One turn sends every row of this set to another row. A few are shown first. Where does it send the rows asked after them?
guv: [-15  23   6  17  19 -53   3  45  -1  22 -20 -15   3]
Suza: [-33  11 -71  15   0  -4  -8  18 -25  -1 -21  15   8]
teg: [-37   1 -21  21  12 -40 -32  17 -15 -36 -20  29  30]
felu: [-51  18 -53  13   8 -32  11  27   9   4   6  -1  27]
mabad: [-27  13 -69  17   5  -5  -9  24 -26   6 -21  18   6]
sadu: [-42  20  -6  16   5 -59  -4  16  -8 -21 -20 -43  13]
binov: [-45  21 -49  14   8 -30  12  33  10   9   6   3  26]
Sevum: [-28   4 -16  19  20 -15 -13  27 -59   5   6 -40   4]
zav: [  0  30   9  21  20 -29 -24  30 -30  -6  -2   3  56]
viba: [-41  30 -63  20   2 -20 -30  21  -8 -21  -4 -13  20]
Tepop: [-27  27  -4  32  12 -59 -15  23 -26   0 -26 -40  29]
rabom: [-15  28   5  23   3 -28 -25   6 -26 -27  -1  -5  59]
baro: [-26  12  -1  25   1 -12  -5  18 -37   3 -15 -55  -1]
vuf: [-47  20 -53  14  14 -35  11  31   5   5   4   0  25]
Nafod: [-47  20   3  14  11 -10  -5   0 -47 -37 -11  -3 -11]
nebo: [-27   1 -14  26   2 -26 -26  15   0 -18 -18  47  26]
bulot: [-47   5  18  11  12 -36 -18  17 -48 -12 -30  24  23]
pesob: [-32  22  12  17   1   6   5   3 -26  -4 -12  23 -17]
fufaf: [ -3  30  15  26  -3 -14 -18  10 -13  -4  -1  12  55]
fem: [ -7  27   8  36   1 -39  -6  30  -4  38 -26 -13  21]
Rezu: [-13   5  -2  23   4  10  -3  23 -33  34   8 -12  -2]
Poz: [-31  23   5  37 -25 -36  -5  -6   0   5 -24 -27  29]
nuki: [-36   3 -12  23 -15   7  -7  -8 -35  -1   9 -31   8]
Dekos: [-29  18   9  24 -23 -31   8   5  20   7 -19 -13   7]
Keme: [-27  23   7  13  35 -13  -3  31 -48  -7 -12   8 -18]
mimib: [-21  12   4  30 -14   1   0  11 -23  13 -12 -44  -4]
gurav: [-22   4 -17  21  24 -38 -31  35 -12 -15 -19  40  24]
Meki: [-27  29 -54  21 -11  -1 -22  20  12   8  -1  12  16]
Romu: [-21  32 -56  17  20 -18 -27  48  -9  11  -4   4  15]
sof: [-32  12 -71  16   8 -10 -10  21 -30  -4 -23  11   7]
fiveg: [-14  14   7  27   4  -6  -2  28 -30  25 -13 -42  -9]
guba: [-40   7  23  13   9 -29 -13  20 -41   1 -32  33  21]
selu: [-48   4  20  14  -1 -25 -16   7 -38 -11 -30  30  25]

sadu turns into guv
Rezu turns into nuki
Now these:
bulot turns into guba
nebo turns into teg
sof turns into mabad
felu turns into vuf
baro turns into fiveg
rabom turns into zav
Meki turns into viba
fem turns into Poz
Nafod turns into Keme

